Every row has a hidden score. How much higher is the second row's score than the first row's in each pair? 20 means about the same, 40 much higher and 0 much lower. The score is a weighted sum of the row's numbers plus the product of two more (or one squared), each taken from its middle value.
tensor([  5,  20, -28,  56,  20,  26,  49, -32,  42, -47,  79, -62, -10,
         43])
tensor([ 18, -25,  -4,   2, -20,  11,   7,   1,   4,  10,  20, -33,  22,
        -29]) -> 14
tensor([-36,  40, -19,  26,  -2,  26, -17,  33,  -3,  10,  20,   3,  22,
        -27])
tensor([-53,  67,  57, -98,  -1,  13, -72,  68,  42, -46, -20,  32, -38,
         42]) -> 16
tensor([-59,  61,  39, -32, -14,  13,  52, -96, -51,  36,  13,  -2, -41,
         35])
tensor([-51,  64,  50, -35, -11,  47, -19,  46,  51, -42, -75,  49, -70,
         54]) -> 19
tensor([-58,  49,  22,  -5, -36,  38, -75,  60,  48, -60,   7,   9,   0,
         26])
tensor([-18,  21,  -1,   3, -16,  17,  16,  -9,  10,  -3,  -4,   7,   5,
          6]) -> 22
tensor([ 25, -13,  69, -65,  41,  11,  51, -37,  24, -10, -54,  67, -74,
         53])
tensor([-32,  37, -33,  15,  64,   7,   0,  46,  52,  38,  50, -26,  73,
         -5]) -> 21
tensor([  32,  -28,  -76,   57,   12,   19, -100,   67,   19,   -2,   44,
         -45,   27,  -37])
tensor([-12,  16,  23, -23,  32,  -8,  25, -34,   0,   9, -24,  23, -10,
         19]) -> 14
tensor([-11,  31, -27,  49,  55, -57,  31, -30, -93,  53,  26, -32,  44,
        -43])
tensor([ 10, -17,   7, -24, -42,  16,  -6,  13, -15,  20,   3,  -3,  10,
        -10]) -> 19
tensor([ 35, -29,  45, -61,   9,  11,  26,  -9,  -5,  13, -17,  24, -40,
         24])
tensor([-62,  56,   4,  12,  30, -49, -38,  41,  15, -20, -37,  41, -22,
         34]) -> 21
tensor([ 14, -17, -37,  20,  14, -34,  17, -18, -63,  29,  12, -15,  20,
        -29])
tensor([ 18, -18,   2,  26,  23,   0,  32, -29,  -2,   5,  11,  10,   4,
          9]) -> 22
tensor([-83,  63,   6,  16,  21,  -7,  13,   9,  38, -38, -74,  51, -32,
         19])
tensor([ 35, -43,  -3,  13, -31,  16,  10,  -5,  -3,  15,  -1,   9,   2,
          5]) -> 20
tensor([ 32, -22, -14,  36, -18,  14,  50, -66, -26,  19,  -6,  22,  21,
          2])
tensor([ -8,  17, -50,  39,  32, -54,  29, -43,  27, -22, -13,   9, -30,
         33]) -> 24
tensor([ 17, -12, -95,  49,  23, -17, -30,  30, -16,  18,  31, -39,  19,
         -9])
tensor([-18,  19,  43, -10, -90,  25,  23, -13,  61, -72,  28, -18, -48,
         47]) -> 24
tensor([  5,  -6,  -6,   9,  17, -28,  17, -12,   9,  -4,  -8,  26,  -7,
         16])
tensor([  8, -11,  22, -56, -45,  12, -13,  24,  30, -38, -14,   9,  14,
        -11]) -> 17
tensor([ -8,   6,   8,   8, -40,  25, -59,  46,   1,   8,  46, -67,  37,
        -77])
tensor([-18,  22, -16,  15, -12,  17,  15,  -4,  -2,   8,  31, -45,   6,
          2]) -> 20
tensor([ -1,  19,  36, -45, -10,  22, -91,  57,  69, -68,  -9,  31, -42,
         31])
tensor([ -6,   7,   1,   2,   3,  17, -11,  17,   6,   1,  11, -15,  20,
        -19]) -> 17
tensor([ 33, -33,  36, -63,  -6,  22,  24, -23,   6,   6,  -5,  15, -25,
         31])
tensor([  -3,   17,   34, -109,  -91,   21,   31,  -22,   18,   -9,   16,
          -3,   -1,    2]) -> 26
tensor([ 17, -14,  21, -19,  -7,  19,  41, -55, -18,  14,  24, -10,  10,
         17])
tensor([ 19, -18,   7,  -4, -17,  13, -47,  32,  35, -43,  -4,   3,   1,
         -2]) -> 21
tensor([  4,   4,  -4,  25,  36,  -6,  41, -70, -53,  33,   9,   5, -81,
         54])
tensor([-25,  40,  21,  14,  52, -73,  52, -74,  17,  -5, -99,  78, -22,
         32]) -> 18
tensor([ -5,   4,  -7,   5,  10,   7,   0,   6,   7,   3,  -9,   7,  21,
        -18])
tensor([-11,  11,  13, -29,  21, -12,  14, -12,  22, -11, -19,  23, -26,
         12]) -> 19
tensor([ 48, -58, -87,  44,   7,  14,  31, -31,  -6,  14,  36, -51,   5,
          7])
tensor([ -8,   8,  16, -28,  17, -22,  16,  -3,  13,  -2, -47,  21, -22,
         17]) -> 16
tensor([   8,    6,   51,  -50,   41,  -33,  -25,   40,   12,  -17, -109,
          50,   26,  -22])
tensor([ 16, -20,   8,  -7, -48,  20,  -5,  17, -30,  24,  22, -14,  16,
        -15]) -> 28
tensor([ 49, -46,   9,  16, -48,  16,  41, -35, -11,  17,  49, -44,  13,
          4])
tensor([  2,   8, -34,  29, -14,  14,   0,  13,  -8,  13,  22, -23,  22,
        -31]) -> 18
tensor([ 30, -20,  47, -37,  -7,  37, -12,  34,  39, -37, -26,  44, -15,
         31])
tensor([ 25, -18, -77,  94,  74, -93,  61, -69, -13,  44,  18,  27, -18,
         46]) -> 28
tensor([-24,  32,  45, -43,  38,   4,  48, -66,  24, -32, -53,  51, -25,
         11])
tensor([ 55, -82,  21, -17,  19,  12,  -6,  28, -23,  30,  37, -41,  26,
        -30]) -> 22
tensor([ 44, -76,  -8,  16, -67,  25,  23, -22, -11,  16,  13, -11,  33,
        -51])
tensor([ 16, -25, -52,  23,  18, -16, -50,  32,  15,  -1,  -2,  -2,  17,
        -26]) -> 11
tensor([ 48, -45,  40, -12, -65,  26,  54, -76,   3,  -9, -36,  37,   6,
          2])
tensor([ 34, -33,   7,  -1, -15,  14, -60,  40,  39, -47, -11,  10,  13,
          0]) -> 18
tensor([  0,  -1,  20,   9,  29, -45,  36, -53,  33, -19, -22,  30, -13,
         15])
tensor([  3,  -8,  15,  -4, -29,  15,  28, -34,  -2,   6,  -3,  14,   4,
          0]) -> 19
tensor([-18,  37,  23,  10, -39,  28, -39,  47,  37, -61,  50, -38, -54,
         51])
tensor([ 20,  14,  73, -91, -55,  41,  25,  -7,  21,   6, -80,  70, -35,
         66]) -> 6
tensor([ 17, -14,   5, -16, -47,  18, -16,  21, -10,  10,  23, -38,  13,
        -15])
tensor([ -47,   66,   42,  -24,    0,   28,   64, -113,  -74,   56,   18,
          11,  -28,   38]) -> 16
tensor([ 20, -20,   9,   0, -21,  15, -37,  37,  45, -53,  -2,  11,  -2,
         12])
tensor([ -96,   85,   42,  -25,   -4,   32, -106,   80,   56,  -30,    4,
          32,   20,   16]) -> 16
tensor([ -15,   30,   54,  -45,   41,  -34,   44,  -60,   50,  -37, -116,
          63,  -48,   45])
tensor([ -4,   3,  23, -60, -59,  17,  21, -25,   1,   1,  16, -10,  -2,
          8]) -> 26
tensor([ 11,  -6,  -3,  17,   1,  20,  33, -37,  -3,   9,   4,  -1,   6,
         -3])
tensor([ 64, -66,  45, -11,  28,  19, -10,  26, -22,  28,  54, -59,  29,
        -51]) -> 18
tensor([-50,  58, -63,  71,  35,   4,  -2,  27,  27, -12,  28,  -3,  15,
        -21])
tensor([  28,   35,   45,    9,   92,  -42, -119,   97,   24,  -30,  -89,
           7,  -45,  -89]) -> 9
tensor([-11,  11,  30, -35,  24,   2,  26, -30,  22, -17, -60,  47, -41,
         33])
tensor([-14,   8,  -9,   2,  -3,  14,  18, -20,   0,   8,   8,   1,  -4,
         -2]) -> 23
tensor([-20,  35,  26,  -6,   6,  24, -51,  58,  22,  -9,  36, -21,  12,
         -7])
tensor([  5,   6,  -3,  16, -49,   9,  15,   2,  11,  -6,  35, -46,  17,
          5]) -> 25
tensor([ 25, -30,  10, -15, -61,  25,  26, -34,  17,  -9,  -3,   7,   8,
          3])
tensor([ 43, -22,  35, -37, -50,  31, -12,  34,  20, -13,  10,   7,   3,
         12]) -> 19
tensor([-20,  27,  20, -21,  30, -16, -69,  50,   9,   1, -37,  31,  33,
        -27])
tensor([-127,  125,   39,    6,   62,   -7,    5,   23,   48,  -65, -127,
          83,  -74,   59]) -> 20
tensor([  66,  -89,   37,  -18,  -18,   36, -101,   73,   53,  -45,   -1,
          42,   46,  -65])
tensor([  33,  -30, -107,   76,   63,  -78,   64,  -79,  -59,   36,   -9,
          29,  -68,   45]) -> 7
tensor([-33,  34,  31, -68,   2,   5, -40,  41,  26, -22, -12,  22, -22,
         19])
tensor([-19,  31, -34,  59,  13,  30,  53, -79, -63,  45,  47, -51,  -7,
         20]) -> 19
tensor([ 26, -24,  26, -23, -66,  24, -10,  22,   1,   3,  27, -24,  16,
        -19])
tensor([ 28, -32, -60,  36,  -2,  17,  -1,  14, -29,  21,  26, -46,  31,
        -42]) -> 20
tensor([-48,  28,   9, -15,  16, -32,  14,  -4,  15, -13,  -3,   5, -19,
         16])
tensor([ 24, -30,  -8,   9, -13,  16,  -6,  12,   9,  -5,   0,   3,  10,
         -1]) -> 21
tensor([ 37, -45, -46,  26,  32, -26,  20, -11, -94,  49,  26, -24,  29,
        -25])
tensor([  51,  -66,  -47,   56,   40,  -32,   27,  -25, -127,   69,   32,
         -32,   34,  -34]) -> 20
tensor([ -34,   42,  -59,   63,  -10,   18, -106,   75,  -36,   28,   73,
        -112,   -5,    6])
tensor([ 11, -15,   2,  -5,  11,   2,  21, -26,  22, -22, -31,  17, -34,
         11]) -> 8
tensor([-38,  27,   7, -19, -13,  18, -45,  33,  21, -20,  -2,   3,   8,
         -3])
tensor([-11,  11,  21, -52,  -8,  17,  20, -25,  -6,  11, -17,  15, -13,
          7]) -> 19
tensor([ 41, -28,  26,   3, -74,  31,  19,   8,  11,  -1,  43, -43,   8,
         13])
tensor([ -5,   4,   3, -14,  14,   0,  16, -18,   3,   4, -14,  13,   0,
          4]) -> 16
tensor([-27,  25,  18, -44, -12,  14,  26, -47, -16,  17,  -8,   9, -15,
         11])
tensor([ -97,  100,  -14,   58,   74, -126,   47,  -58,   44,  -17,  -88,
          79,    1,   34]) -> 25
tensor([-37,  27, -19,  22,  22, -27,  20, -21, -30,  24,  10,  -9,  19,
        -16])
tensor([ -8,  14, -20,  45,  60, -41, -37,  53,  -1,  17,  26,  -5, -25,
         33]) -> 25
tensor([  6,  32,  32,  21,  60, -41,  21,  -5, -32,  45,   1,  34, -25,
         36])
tensor([-29,  38,  47, -26,   7,  26,  40, -45,  55, -75, -42,  59, -61,
         56]) -> 18
tensor([ 29, -48, -21,  11, -38,  13,  -2,   8,  -8,   8,  12, -21,  23,
        -42])
tensor([  9,  -7,   7,   4, -32,  12,  22, -26, -13,  10,  10,  -1,   7,
         -6]) -> 17
tensor([ 21,  -1, -62,  53,  -4,  21, -24,  45, -38,  16,  27, -18,  55,
        -68])
tensor([ 22, -30, -55,  25,  14, -14,  18, -18, -21,  13,  19, -23,   3,
         -1]) -> 16
tensor([  3,  -1, -16,  37,   1,  16, -23,  35,  39, -34,  42, -29, -25,
         23])
tensor([ -5,   7,  12, -24,   2,  10,   8,  -1,  10,  -9, -42,  21, -10,
          7]) -> 14
tensor([ -2,   7,   6, -11, -55,  16,  13, -12,  29, -40,  17,  -9, -22,
         13])
tensor([ 16,  -2, -85,  57,  29,   2, -16,  36, -68,  42,  49, -88,  37,
        -58]) -> 15
tensor([-24,  26,  -3,  11, -13,  20, -42,  39,  36, -40,  20, -15, -17,
          7])
tensor([-21,  33,   4,  23,  -1,  33,  44, -87, -55,  46,  29,  -6,  -9,
         10]) -> 17
tensor([  74,  -78,  -88,   88,   76, -117,   45,  -30, -127,  113,   63,
         -40,   51,  -86])
tensor([-17,  18,  26, -27,  34, -42,  32, -45,  30, -24, -61,  38, -28,
         34]) -> 12
tensor([  -4,   22,   79, -127,  -58,   32,   60,  -74,    4,    0,  -60,
          70,   -3,    5])
tensor([-50,  53,  25,  26, -13,  32, -52,  73,  48, -62,  60, -35, -61,
         42]) -> 27
tensor([-34,  34, -50,  30,  30, -26,   2,   8,  19, -19, -31,  25,  -3,
          3])
tensor([ -1,  11, -45,  28,  21, -46,  23, -25,  13,  -7,   1,  10, -23,
         24]) -> 24
tensor([-45,  34, -25,  23,  19, -20, -13,  22, -34,  27,  29, -45,   9,
         -9])
tensor([-12,  10, -37,  25,  -5,  14, -51,  32,  -8,  12,  13, -21,  12,
         -2]) -> 19
tensor([ 17, -19,  11,  -7, -55,  17, -17,  24, -35,  33,  23, -37,  23,
        -30])
tensor([  8,   5, -22,  35, -54,  23,   7,   7,   6,   3,  41, -51,  23,
         -9]) -> 23
tensor([ 23, -10, -54,  52,  44, -44,  39, -61, -41,  22,   0,  16, -77,
         37])
tensor([-45,  52,  51, -58,  37, -13,  53, -75,  40, -35, -51,  67,  -2,
         26]) -> 12
tensor([-73,  75,  10,  35,  36, -22,  35, -16,  66, -73,  19,   2,  -9,
         12])
tensor([ -7,  18, -22,  49,  42, -63, -36,  53, -19,  15,  19,  19, -32,
         33]) -> 25
tensor([-59,  50, -15,  28,  47, -43,  34, -37,  29, -16, -62,  43,  -4,
         15])
tensor([-14,  20,  -4,  19,  -2,  22, -43,  45,  19, -27,  36, -33, -29,
         21]) -> 23
tensor([ -1,   3, -39,  16, -18,  13, -22,  20,   0,   8,  21, -55,   9,
         -5])
tensor([-35,  28,   5,  -9, -26,  13, -42,  33,  32, -27,  -3,  -2,   0,
          1]) -> 19
tensor([ 28, -25,  10,   4, -26,  32, -77,  44,  48, -58,  -3,  21,   5,
          8])
tensor([ -3,   8, -42,  26, -19,  23,  -3,  17, -13,  13,  20, -20,  34,
        -28]) -> 20
tensor([ 50, -55,  -1,  16, -25,  12,  13,  -1,   5,  -2, -16,  33, -22,
         16])
tensor([ 14, -18, -40,  24,   2,  14, -52,  40,   5,   2,  26, -39,  16,
        -27]) -> 13
tensor([  8,   3, -59,  52,   7,  11, -22,  32,  -8,  15,  13,  11,  34,
        -52])
tensor([-22,  18,  15, -33, -13,  15,  27, -40,  18, -12, -14,  14, -17,
         13]) -> 7
tensor([ -2,   3, -34,  24, -19,  14,   2,   9,   8,  -9,  21, -53,   1,
          3])
tensor([ 19, -21,  25, -13,   7,  10,  20,  -9,  28, -27, -32,  26, -19,
         16]) -> 20
tensor([ -3,   3,  -6,   2,  17, -22,   0,   7,  10,  -6,  -5,   7,  -3,
          6])
tensor([ 25, -27,   5,  -1, -27,  19,  19, -18,  -1,   0,  26, -27,   4,
          0]) -> 20
tensor([ 22, -24,  15, -28, -53,  21,  -7,  20,  11, -12,  11,  -7,   4,
         -4])
tensor([-47,  38,   8,   4,  10,   7,   9,   3,  39, -39,  21, -15,  -1,
          2]) -> 19
tensor([  5,  -4,  23, -69, -60,  14,   4,   5,  23, -26,  -6,  10,  10,
        -10])
tensor([  6,   0,   6, -18,  11,   5,   5,   5,   7,   9,  17, -20,   6,
         -5]) -> 20
tensor([-60,  64, -41,  54,   5,  18, -18,  41,  34,  -7, -23,  41,  26,
        -25])
tensor([-127,  108,    5,   35,   62,  -70,  -44,   59,  -61,   53,   51,
         -58,   -4,   24]) -> 20
tensor([ 38, -65,   9, -10, -82,  17,  21, -31,  14,  -9, -18,  15,  19,
        -22])
tensor([-18,  29,   9,  17,  55, -35,  51, -65,  -1,  20, -42,  58,  -2,
          6]) -> 15
tensor([ 20, -19, -11,   5,  -6,   9, -19,  19,   5,  -1,  -3,   4,  17,
        -19])
tensor([-3,  3,  3, -5, 13, -9, 13, -8,  1,  5, -9, 10, -4,  8]) -> 18
tensor([  1,  -1,  19, -44, -23,  21,  14, -10,   3,   5, -20,  19,  10,
        -12])
tensor([ -48,   56,   59,  -42,    0,   12,   51, -101,  -63,   46,   10,
          11,  -23,   30]) -> 18
tensor([-42,  28, -24,  15,  16, -28, -21,  22,  18, -14, -25,  18,  -9,
          9])
tensor([-11,  22,  22,  -7, -46,  25, -12,  31,  33, -43,  29, -31, -32,
         30]) -> 24
tensor([-80,  46,  14, -17,  -3,  14,  12,  -3,  24, -27,  -7,   8,   6,
          7])
tensor([ -3,   5,  23, -69, -64,  23,  20, -22,   4,   1,  11,  -6,  -2,
          1]) -> 23
tensor([  7,  -8, -35,  16,  14, -13,  22, -30, -15,  14,  -5,   4, -26,
         11])
tensor([-23,  23, -19,  25,   6,  16, -77,  46,   7,   9,  -6,  13,  -1,
         -5]) -> 20
tensor([  5,  -6, -47,  21,  13, -30,  19, -27,   1,   8,  -2,   8, -18,
         10])
tensor([-38,  35,  18, -23,  -3,  21,  -7,  16,  28, -20, -47,  39, -44,
         26]) -> 17
tensor([ 30, -33,  38,  11,  69, -70,  -2,  26, -93,  64, -25,  48,  58,
        -75])
tensor([ -6,   3,   3, -11,  14,  -3,  16,  -9,   0,   4, -11,   8,  -3,
          4]) -> 18
tensor([ -7,   9,  15, -22,  19,  -2,  26, -30,   9, -13, -60,  36, -25,
         20])
tensor([ 39, -49,  -5,  14,   9,   3,  31, -39,  11,   2, -41,  38, -24,
         25]) -> 28
tensor([ 28, -22,   5,   1, -10,  18, -31,  35,  23, -24,   2,   5,  -2,
          1])
tensor([ 28, -27,  12,   1, -57,  23,  10,  12,  -4,   2,  21, -41,  14,
          2]) -> 19
tensor([ 39, -53,  -9,  16,  23,   2,  40, -53,  23, -16, -52,  35, -51,
         40])
tensor([  4,   2,  34, -88, -32,  22,  28, -43,   3,   7, -32,  29,  14,
         -2]) -> 13
tensor([ 36, -26,  29, -31, -87,  28, -25,  36, -39,  21,  35, -40,  29,
        -16])
tensor([-30,  36, -36,  43,  -2,  24, -83,  58, -12,  27,  39, -39,   2,
          8]) -> 19
tensor([-19,  14, -18,  15,  -3,  12, -19,  26,  16, -13,  22, -42,   0,
          4])
tensor([ 22, -21, -37,  25,   0,  16, -56,  30,   9,  -4,  17, -21,  24,
        -26]) -> 21
tensor([-15,  17,   2,   7,  20,   0, -40,  40,  11,   0, -40,  32,  13,
          2])
tensor([-12,  31,  36,   1,  63, -33,  47, -62, -13,  11, -40,  56, -50,
         47]) -> 20
tensor([-13,  17,  12,  17, -25,  20, -57,  44,  40, -41,  31, -22, -26,
         30])
tensor([ 25, -26, -24,  21,   1,  16, -29,  28,   6,   1,   7,   6,  19,
        -18]) -> 21
tensor([ 27, -19,  50, -41,  23,  14,  49, -76, -19,  24,  21,  21,  11,
          7])
tensor([-10,  22,  39, -39,  30, -17,  35, -41,  40, -55, -36,  35, -65,
         40]) -> 22
tensor([ 14,  -8, -90,  37,  25, -10,   2,  14, -17,  23,  22, -33,   2,
         -7])
tensor([ 12,  -2,  36, -48, -34,  26,  25, -10,  13,   3, -33,  29,  18,
         -7]) -> 18
tensor([ 49, -46,  43, -38, -45,  19,  26,  -9, -23,  15,  26,  -4,  -7,
         23])
tensor([ 26, -18,  25, -28, -45,  19,  -5,  23,  14,  -3,  13,   3,   5,
          1]) -> 20
tensor([ 21, -14,   3,  18, -70,  35,  14,   2,   0,   2,  49, -63,  14,
        -12])
tensor([ 40, -55,  20, -20,   1,  21,  22,  -7,   7,   6,  18,  -2, -10,
         10]) -> 20
tensor([ 13, -19,  21, -36, -21,  21,  -6,  18,  25, -17,  -6,  22, -25,
         28])
tensor([  43,  -37,   26,   -2,  -35,   26, -107,   71,   65,  -85,  -19,
          33,  -17,    7]) -> 21
tensor([-14,  13, -15,  12,  16,  -2, -40,  35,   8,   1, -25,  22,  12,
         -2])
tensor([  1,   2,  21, -52, -58,  28,  30, -31,  -8,  14,  12,  -7, -14,
         12]) -> 21
tensor([ 41, -31,  23,  -9, -80,  22,  35, -53,  26, -50,  -8,  20,  -6,
         20])
tensor([  48,  -58,  -78,   76,   66,  -72,   47,  -32, -127,   78,   31,
         -35,   33,  -35]) -> 18
tensor([  32,  -34,   28,   -8,  -22,   15, -102,   63,   72,  -89,  -15,
          23,    9,   15])
tensor([  3,   0,   2,   0,  20, -10,   7,   5, -14,  18,  -8,  11,  25,
        -32]) -> 20
tensor([ 27, -42, -10,  10,   7,   7,  20, -26,   7,   3, -30,  20, -14,
         11])
tensor([ 19,   1,   3,  21, -76,  29,  18,   2,   9,  -8,  56, -71,  22,
         -1]) -> 23
tensor([ 22, -31,  -2,  -3, -24,  13,  18, -29,  -3,   2, -17,   9,  13,
         -8])
tensor([ -39,   49,   38,   16,  -39,   44, -118,   89,   32,  -16,   69,
         -98,   70, -118]) -> 18
tensor([ 35, -48,  16, -27,  13,  10,   1,  11, -14,  16,  26, -28,  14,
          1])
tensor([-28,  27,  17, -27,  -9,  12,  23, -45, -19,  19,   1,   8, -10,
         13]) -> 20
tensor([ 25, -35, -13,   7,  -8,  15,  -1,  13, -26,  18,   8,  -9,  16,
        -10])
tensor([ 38, -44,  21, -10, -35,  24,  31, -22,  -2,   9,  27, -21,  -1,
         11]) -> 21
tensor([-11,  10,   9, -23,  19, -15,  25, -29,  23, -20, -51,  26, -23,
         19])
tensor([  2,  -4,  14, -34,   9,  -1,  19, -22,   0,  12,  -1,   6,   3,
          2]) -> 21
tensor([  35,  -24,   32,  -40, -102,   29,  -43,   47,  -44,   41,   51,
         -52,   29,  -17])
tensor([  9,   2,  -3,  19,  34, -39,  20,  -5,  12,  -2, -11,  15,  -2,
         16]) -> 16
tensor([-11,  13, -53,  43, -21,  28, -61,  45,  -2,  12,  45, -97,   4,
          5])
tensor([-24, -34, -76,   5,  15,  66, -90,  34,  73,  33,  20, -67,  39,
         29]) -> 13
tensor([  7, -11,  14, -41,  14, -13,  -6,  15,   5,  -1, -55,  23,  18,
        -18])
tensor([  5,   6,  22, -40,  17,  -4,  23, -19,  29, -16, -39,  28, -32,
         24]) -> 22
tensor([ -7,  10,   7, -21,   3,   2,  19, -24,   6,   3, -15,  19,   2,
          5])
tensor([ 101, -127, -114,  102,  -49,   45,  -30,   59,  -77,   49,   81,
        -109,   79, -127]) -> 38
tensor([-11,  11, -15,  11,  10,   2, -39,  32,  20, -10,  18, -21, -18,
         10])
tensor([ 23, -30, -48,  27,  25, -37,  21, -20, -85,  40,  19, -13,  27,
        -48]) -> 19
tensor([ 21, -32,  14, -18, -48,  16, -31,  28, -16,  20,  34, -40,  26,
        -32])
tensor([ 10, -11,  14, -30, -20,  18, -11,  20,  16,  -7,  -1,   7,  -2,
         11]) -> 19
tensor([  45,  -43, -120,   69,   52,  -53,   38,  -64,  -43,   37,   42,
         -22,   -9,    3])
tensor([-56,  47,  63, -85, -21,  18, -45,  56,  42, -34, -22,  27, -37,
         40]) -> 11
tensor([ -5,   7,   2,  16,  36, -44, -26,  37, -28,  31,  16,   5, -12,
         12])
tensor([ 40, -44, -93,  40,  26,  -5,  29, -35, -16,  20,  26, -38,   0,
         11]) -> 19
tensor([-32,  28, -21,  23,  35, -39,  29, -31,  -2,  12, -12,  12,  14,
         -1])
tensor([ 32, -51, -18,  15,  18,   6,  21,  -9, -58,  34,  15, -16,  13,
        -14]) -> 20
tensor([  66,  -65,   65,  -37, -122,   37,  -71,   72,  -68,   51,   75,
         -91,   49,  -53])
tensor([-27,  24, -19,   9,  23, -26,  18, -20,  11,  -9, -39,  24,  -4,
         -3]) -> 13
tensor([ 12,   1,  46, -53,  38, -39,  -6,  23,  26,  -4, -93,  43,  37,
        -28])
tensor([-44,  42,  46, -73,   7,   2, -60,  56,  27, -24,  -5,  28, -32,
         28]) -> 25
tensor([  4,  -7,  10,   0,  14,  14,  27, -44, -20,  26,  13,   3, -54,
         30])
tensor([-65,  48,  -7,  21,  27, -34, -40,  39,  16, -10, -31,  22, -12,
         17]) -> 18
tensor([-28,  26,  27, -33,   9,   6,  30, -43,  32, -39, -35,  34, -39,
         19])
tensor([ -7,  13,  26, -34,  24,  -7,  31, -39,  13, -12, -79,  46, -30,
         23]) -> 17
tensor([ 33, -36,   3,   6,  16,   9,  29, -41,  32, -29, -48,  33, -42,
         31])
tensor([ 34, -40,  13,   2,  38, -42,   3,  13, -60,  39, -24,  22,  32,
        -40]) -> 16
tensor([ -24,   51, -113,   94,   29,    9,   57,  -92, -106,   65,   59,
         -86,   -9,   40])
tensor([-61,  42,  17, -10,  26, -48,  13,  -3,  18,  -5,   3,  10, -21,
         19]) -> 17
tensor([-27,  39, -22,  40,  49, -62,  33, -31, -66,  45,  24,  -4,  40,
        -41])
tensor([  1,  31, -40,  69,  78, -18, -54,  65,   6, -11,  39, -16, -43,
         54]) -> 25
tensor([ 21, -23,  22, -44, -17,  16, -34,  32,  22, -20, -13,  21,  16,
        -15])
tensor([  2,   1, -53,  22,   6,   3,  13, -13, -14,  14,  16, -32,   2,
         -2]) -> 20
tensor([  3,  -4,  12, -19, -16,  22, -21,  27, -15,  14,  29, -55,  17,
         -9])
tensor([  1,  -1,   9, -22,  15, -13, -18,  20,   9,  -4, -47,  24,  20,
        -18]) -> 18
tensor([-89,  76, -31,  39,  44, -37, -23,  41, -63,  40,  56, -78,  12,
          5])
tensor([-11,  35, -45,  67,  65,  -1, -27,  50,  -4,  14,  -3,  37,  44,
        -62]) -> 30
tensor([ 33, -40,  -6,   4, -16,  17,  -6,  15, -13,  18,  12,  -4,   8,
          0])
tensor([ 56, -62, -46,  71,  26,   5,  33, -25, -38,  48,  63, -71,  46,
        -76]) -> 24
